[[-1.46 -1.67  0.06  1.49 -1.02 -0.78  1.05  0.05 -1.04 -5.35 -0.21  3.50
   0.05]
 [ 4.26 -1.42 -0.17  1.35  4.84  0.80  2.39 -0.06 -2.40  1.24  2.73  2.57
  -2.13]
 [ 0.02  0.08  1.04  1.37 -5.69 -0.31 -4.03  1.49  0.91 -0.54 -3.67  2.27
   2.11]
 [-3.73 -0.63  0.06  1.65 -0.50 -0.10 -1.85 -0.11 -2.60  4.15 -5.59  2.69
   3.62]
 [-0.12 -1.41  0.63  0.92  3.84 -0.09  0.12 -0.14  0.04  7.79  7.81  1.73
  -0.83]]
->
[[-1.67  0.06  1.49 -1.02 -0.78  1.05  0.05 -1.04 -5.35 -0.21  3.50  0.05
  -1.46]
 [-1.42 -0.17  1.35  4.84  0.80  2.39 -0.06 -2.40  1.24  2.73  2.57 -2.13
   4.26]
 [ 0.08  1.04  1.37 -5.69 -0.31 -4.03  1.49  0.91 -0.54 -3.67  2.27  2.11
   0.02]
 [-0.63  0.06  1.65 -0.50 -0.10 -1.85 -0.11 -2.60  4.15 -5.59  2.69  3.62
  -3.73]
 [-1.41  0.63  0.92  3.84 -0.09  0.12 -0.14  0.04  7.79  7.81  1.73 -0.83
  -0.12]]

[[-1.23  2.04 -5.82  1.26 -0.06 -3.90  2.49 -0.41  1.81 -1.99  1.04 -0.01]
 [-1.22  2.04 -5.82  1.26 -0.05 -3.90  2.48 -0.44  1.82 -1.96  1.03 -0.04]
 [-1.26  2.05 -5.88  1.27 -0.02 -3.96  2.52 -0.46  1.82 -2.00  1.05 -0.01]
 [-1.21  2.03 -5.84  1.28 -0.09 -3.94  2.50 -0.42  1.82 -2.00  1.04 -0.03]
 [-1.22  2.05 -5.83  1.25 -0.08 -3.86  2.49 -0.41  1.82 -1.98  1.06 -0.01]
 [-1.24  2.03 -5.86  1.28 -0.04 -3.92  2.52 -0.43  1.82 -2.02  1.05 -0.08]
 [-1.23  2.02 -5.82  1.27 -0.05 -3.89  2.48 -0.42  1.78 -1.98  1.05 -0.02]]
->
[[ 2.04 -5.82  1.26 -0.06 -3.90  2.49 -0.41  1.81 -1.99  1.04 -0.01 -1.23]
 [ 2.04 -5.82  1.26 -0.05 -3.90  2.48 -0.44  1.82 -1.96  1.03 -0.04 -1.22]
 [ 2.05 -5.88  1.27 -0.02 -3.96  2.52 -0.46  1.82 -2.00  1.05 -0.01 -1.26]
 [ 2.03 -5.84  1.28 -0.09 -3.94  2.50 -0.42  1.82 -2.00  1.04 -0.03 -1.21]
 [ 2.05 -5.83  1.25 -0.08 -3.86  2.49 -0.41  1.82 -1.98  1.06 -0.01 -1.22]
 [ 2.03 -5.86  1.28 -0.04 -3.92  2.52 -0.43  1.82 -2.02  1.05 -0.08 -1.24]
 [ 2.02 -5.82  1.27 -0.05 -3.89  2.48 -0.42  1.78 -1.98  1.05 -0.02 -1.23]]

[[-2.93 -3.05  4.89 -3.52  3.24  3.23 -2.66 -4.93 -6.57 -3.16]
 [ 1.39  1.31  1.55 -0.70 -4.42  0.68 -0.02  0.52  3.10  2.09]]
->
[[-3.05  4.89 -3.52  3.24  3.23 -2.66 -4.93 -6.57 -3.16 -2.93]
 [ 1.31  1.55 -0.70 -4.42  0.68 -0.02  0.52  3.10  2.09  1.39]]

[[-4.69  1.42  1.85 -0.10  0.08  0.78 -1.22  0.17]
 [-5.00  0.74  0.16  0.44  1.36  1.51 -2.23  0.64]
 [ 2.67  0.25  2.09 -0.79 -1.19 -1.68  1.07 -0.71]
 [-6.06 -0.17 -0.42 -0.24  0.83  4.06 -2.47  1.46]
 [-0.05 -0.39 -3.59  1.57  0.90 -2.30  0.70 -0.29]
 [ 3.31 -0.90 -0.18 -0.40 -0.93 -2.57  1.27 -0.61]
 [-3.73  0.42  2.89 -1.22 -0.19  1.92 -2.02  0.61]
 [-5.43  1.36  1.14  0.69  0.85  2.61 -2.11  0.39]]
->
[[ 1.42  1.85 -0.10  0.08  0.78 -1.22  0.17 -4.69]
 [ 0.74  0.16  0.44  1.36  1.51 -2.23  0.64 -5.00]
 [ 0.25  2.09 -0.79 -1.19 -1.68  1.07 -0.71  2.67]
 [-0.17 -0.42 -0.24  0.83  4.06 -2.47  1.46 -6.06]
 [-0.39 -3.59  1.57  0.90 -2.30  0.70 -0.29 -0.05]
 [-0.90 -0.18 -0.40 -0.93 -2.57  1.27 -0.61  3.31]
 [ 0.42  2.89 -1.22 -0.19  1.92 -2.02  0.61 -3.73]
 [ 1.36  1.14  0.69  0.85  2.61 -2.11  0.39 -5.43]]

[[6.97 2.77 3.58 2.16 5.12]
 [4.05 0.64 2.14 0.21 5.12]
 [4.05 2.77 2.14 0.53 5.12]
 [4.05 4.89 2.14 0.21 3.64]
 [1.51 2.89 2.14 0.21 5.12]]
->
[[2.77 3.58 2.16 5.12 6.97]
 [0.64 2.14 0.21 5.12 4.05]
 [2.77 2.14 0.53 5.12 4.05]
 [4.89 2.14 0.21 3.64 4.05]
 [2.89 2.14 0.21 5.12 1.51]]

[[-3.15  1.15  4.23  3.99  2.20 -6.80  1.63]
 [-1.47 -1.07 -3.01  0.92 -0.89 -0.01  1.55]]
->
[[ 1.15  4.23  3.99  2.20 -6.80  1.63 -3.15]
 [-1.07 -3.01  0.92 -0.89 -0.01  1.55 -1.47]]

[[-3.53  2.67 -0.45  1.46  6.63]
 [-0.72  0.13 -4.32  1.46  0.14]
 [-0.72  4.07 -0.45 -4.74 -0.51]
 [ 2.27  2.42 -0.45 -1.82  0.14]
 [-0.72 -0.99 -0.45  1.46  0.19]
 [-0.72 -5.39  3.15  1.46  0.14]
 [-0.72 -2.60 -0.45 -1.02  0.14]
 [ 4.41  0.81 -1.27  1.46  2.98]
 [-4.41  0.81 -1.67  3.88 -3.99]]
->
[[ 2.67 -0.45  1.46  6.63 -3.53]
 [ 0.13 -4.32  1.46  0.14 -0.72]
 [ 4.07 -0.45 -4.74 -0.51 -0.72]
 [ 2.42 -0.45 -1.82  0.14  2.27]
 [-0.99 -0.45  1.46  0.19 -0.72]
 [-5.39  3.15  1.46  0.14 -0.72]
 [-2.60 -0.45 -1.02  0.14 -0.72]
 [ 0.81 -1.27  1.46  2.98  4.41]
 [ 0.81 -1.67  3.88 -3.99 -4.41]]
